In the rows, 128 means zero.
Rotation paths and how fast each direction turns (degrees per step)
Each turn is a multiple of 5 degrees from 10 to 175, or 0.
Each row of a path follows its step; steps can be skipped.
path 1
step 2: [130 135 134 123 110 132 135 105 119 134 115 135 130 116 124 127 132 132
 121 135 132 120 124 139 111 129 121 137 129 125 132 124 132 138 123 136
 115 135 136 131 132 126 125 128 131 123 123 118 135 131 137 112 119 134
 126 129 129 108 124 128 128 125]
step 3: [137 142 122 131 130 138 125 129 123 125 110 131 130 116 134 141 128 127
 117 134 133 124 117 138 135 134 123 116 124 129 122 130 139 127 144 113
 136 134 129 133 121 120 115 132 116 112 137 134 127 123 130 119 126 131
 124 134 129 121 118 136 123 141]
step 7: [124 115 127 117 134 129 139 131 127 128 115 123 124 113 139 135 112 136
 124 142 124 129 132 121 121 117 126 127 126 118 118 127 105 123 124 124
 132 128 117 127 129 128 130 135 126 117 126 133 119 134 124 121 131 139
 139 132 139 118 127 123 138 143]
step 9: [116 131 129 128 113 139 126 128 135 137 125 125 130 106 121 135 122 120
 128 124 122 138 126 134 136 131 130 126 122 126 115 117 130 130 137 123
 132 136 123 139 125 135 127 134 126 117 121 134 121 126 136 122 123 148
 122 126 125 121 143 120 139 137]
step 15: [133 126 129 118 134 136 132 132 139 141 115 122 126 117 150 124 121 123
 135 124 132 136 128 125 128 123 119 121 136 130 125 119 128 120 132 120
 125 122 109 130 115 127 129 140 132 113 126 124 141 115 128 114 132 139
 122 124 124 132 124 121 132 123]
step 16: [122 137 129 132 135 124 131 131 138 129 123 132 117 120 131 119 111 119
 107 127 121 111 133 130 122 110 119 138 126 121 131 130 114 129 141 139
 138 133 111 129 136 126 135 124 134 121 123 130 132 130 134 124 139 138
 129 123 129 125 134 131 129 132]
step 18: [134 141 123 101 117 125 139 130 131 132 130 121 129 112 131 135 115 125
 125 120 126 125 134 125 129 125 125 131 114 115 132 129 116 124 119 122
 121 120 118 127 123 144 133 133 126 117 123 138 133 132 138 129 126 138
 128 126 132 117 130 120 129 136]
step 19: [127 130 128 131 121 130 127 139 134 137 113 125 114 137 125 140 130 137
 119 127 132 130 149 124 116 116 113 133 123 116 130 133 133 120 132 138
 126 129 132 135 120 114 123 136 138 112 129 142 122 125 134 132 131 135
 125 128 132 125 132 127 116 135]
Directions:
[124 125 131 128 131 130 127 128 128 125 126 129 129 129 127 125 125 131
 132 127 126 129 128 128 124 129 131 129 132 131 124 129 125 124 130 128
 130 126 125 130 127 129 131 128 127 127 127 127 130 128 126 127 131 125
 126 126 128 128 128 127 129 127] => 45
[134 127 125 125 131 125 127 125 126 128 126 128 124 125 125 128 131 132
 130 129 127 129 126 127 125 128 128 130 127 126 132 128 129 124 125 129
 130 128 128 128 130 131 131 126 127 127 126 125 125 130 127 130 127 129
 128 129 129 129 128 127 126 131] => 65
[128 129 128 130 127 129 126 130 126 126 126 128 125 130 127 129 127 131
 126 131 122 131 127 129 128 127 128 127 124 129 125 129 131 129 132 130
 130 127 126 130 129 129 128 125 129 129 129 132 128 125 129 132 125 130
 126 127 126 132 127 132 125 127] => 135
[127 129 127 132 123 129 124 130 128 125 127 128 128 127 123 128 127 126
 130 127 126 129 127 130 126 130 126 129 133 128 129 128 129 128 126 128
 126 125 133 127 128 130 129 132 129 128 130 129 126 129 130 129 127 129
 126 130 133 128 125 129 130 129] => 35
[129 128 126 130 127 129 125 126 128 130 132 129 126 127 126 126 130 123
 125 128 129 131 127 128 129 129 130 126 131 130 130 125 127 124 131 129
 129 127 124 127 130 128 125 124 129 123 126 130 129 129 127 129 128 129
 128 130 128 126 125 129 129 125] => 60
[127 127 130 127 131 129 126 131 126 127 125 126 125 128 129 127 130 127
 130 129 129 129 132 127 129 128 124 129 129 126 125 131 126 128 125 129
 128 130 127 126 132 129 127 126 131 129 129 128 130 130 131 132 129 133
 130 126 129 122 127 130 129 126] => 125
